The same turns and mirrors carry the whole set onto itself and the rows of a family onto each other. Which other rows belong to the same family as each row named below? List them in the order they appear above.
These 16 rows form 4 families of 4 rows each.
J: [  4  11  -3 -18   3  -4   3   4  11  29  12   6  -6  16  21   1 -10   8
  -5   1   3  13   8   6   4  -4  -2   6]
Z: [ 16  -3  -3 -19  25  10 -12   0   3   2 -11  -8  -3  -6   3  16  17   6
   5  -3 -17 -14 -14  11   0 -14  -6   9]
E: [ -1  12   5 -14   5   6  -4   7   7  32  11   2  -9   5  11  -1 -13   8
   6  -9   4  16  -2  12   9 -12  -7  10]
B: [  6 -14 -13  -2 -11  -5  12  -2  12  -3   5 -14 -18 -14  19 -10 -31   5
   5  -9   9 -15   2   6  -5  12 -29   9]
D: [  3  12   0  -3 -17 -11   7   0  12 -14   9  -2 -19  -3  22  -8 -26   7
   9 -10  10 -12  11  -2   4  12 -16   2]
H: [ 15  -7   3  -6  24  16  -9  -2  10   6  -6 -17  -3  -2   2  10  12   8
   4   2 -16 -11  -3   1  -5 -22   2  10]
F: [ 31  -4  -5  -3  11  -2  13  15  -4 -20   2   3  -9 -26  26 -10   8  14
   1   9  16 -12 -16  -3 -12  -1  -8  20]
M: [ 15   4 -10  -8  -9 -10  -3   0   7 -10   8  -3 -21 -10  20 -12 -22   2
   4  -6  14  -8  14  -2  -3  23 -18   2]
A: [ 24  -2 -12 -20  27  12  -2  -2   4   1  -9  -4  -7   3  13  17  15  13
  -6  14 -15  -6 -10   7  -4  -9  -2   6]
T: [  2  16  -1 -17  -1   1  11 -11  10  26  11  -3 -11  15  18   7  -7  19
   1  -4  -5   6   7  11   7 -11  -3   5]
S: [ 29   1  -9 -14  17  22   9  -6  -3   0  -6  -6  -4  -7  13  18  15  17
  -4   3 -10  -7 -13  13  -5 -20   2   6]
N: [ 28  -3  -3   4  -1   7  15  14  -2 -32   0   2  -6 -27  23  -2   0   7
   3  -3  13 -19 -13   0  -7  -5  -7  13]
Q: [ 15  -2  -4  -4   9  -6  16  12  -1 -13   0   1  -5 -33  24 -10  11   4
  10  -3  16 -19 -25   6  -8  -7 -18  23]
X: [ 18  -7  -8   0  10  -4  16   8   4 -11   4  -9  -1 -26  20 -14   5   4
  11   5   8 -31 -18   4 -15 -16  -7  19]
L: [  2  -1 -10  -7  -7  -3  -1  -6   8  -6   5  -8 -27 -18  15  -8 -23   0
  10 -14  13  -4   4   8   3  19 -29   6]
C: [  1   7   7  -8  -1  13   2   4  14  31   6 -10  -6   6  15  -2 -24  11
   4  -1   3  16   3   3   0 -14 -15   8]

Same family as M: J, F, A
Same family as C: B, H, X

The same turns and mirrors carry the whole set onto itself and the rows of a family onto each other. Which other rows belong to the same family as each row named below? List them in the order they appear above.
These 20 rows form 5 families of 4 rows each.
seb: [ 19   7 -25  -8   2  -2  -7  -1  -2   4   5   8   8  31 -22]
zuzek: [ 15  -1  -2 -39  -1  -5  -9  -9   2  12  -6  -2  15   9   9]
niru: [  2  -2   0 -29   3 -10 -17   2  -4  12  -3  12   3   8   6]
riziz: [ 24   4 -27 -14 -10   3  -9   1 -23  -1  -3   4  19  17 -10]
rus: [ 10  15  -6  -6  -4   5   9   7   6  -8   7  -5   4 -15   6]
toz: [  0  23   0  -8  -8   4   0  -6   8 -15   7   3  -3   1  12]
bop: [ 16  -9  -4 -33 -16 -16  -9  -5  -7   2   1  12  17  14   6]
rak: [ 20  -5   8 -25  -2 -11 -18  -4  -6  16  -2  10  10   6   2]
fes: [ 29   9 -20 -12  -9   6 -19  -1  -3  -1   7   0  14  22 -21]
Laro: [  6  20  -9  -9 -11   1  13   7  12 -19   5   0   2   5  12]
kevuk: [ 15   4 -33  -7  -9   2 -23   3   3   3   0   3  13  23 -17]
supat: [ 20   6 -18   3  -9  -5 -11   8 -12   3   6   9  16  26 -20]
Liku: [ 10  -4  -5 -27   5 -20  -9  -4   3  15  -5  -1  12   3  -1]
kep: [ 17   3 -20  20 -15   4  -9 -14  14   8 -13   7   9   8  13]
kanog: [ 21   4 -13  17 -17   6   3  -7   7  18  -6   9  -3  17  16]
dev: [  7  21  -5  -9 -19   2   5   0  13  -5   9 -14  -1  -3   9]
mipat: [ 20  -1 -20  14 -11  -1   7  -2  11   9 -18   9   9   8  21]
Det: [ 30   2 -14   9 -16  -2  -1  -7  18   5 -11  11  -3  25  16]
Doluk: [ 19   8  -6  -3 -17  -5   7   2   9 -20  11  11  -1  -9   9]
kezu: [ 36   2 -22   4 -11   6   2 -10   5  -3 -14   9  -3   4  20]

Same family as fes: rak, Laro, mipat
Same family as dev: seb, Liku, kanog
Same family as supat: zuzek, rus, Det
Same family as Doluk: riziz, bop, kezu

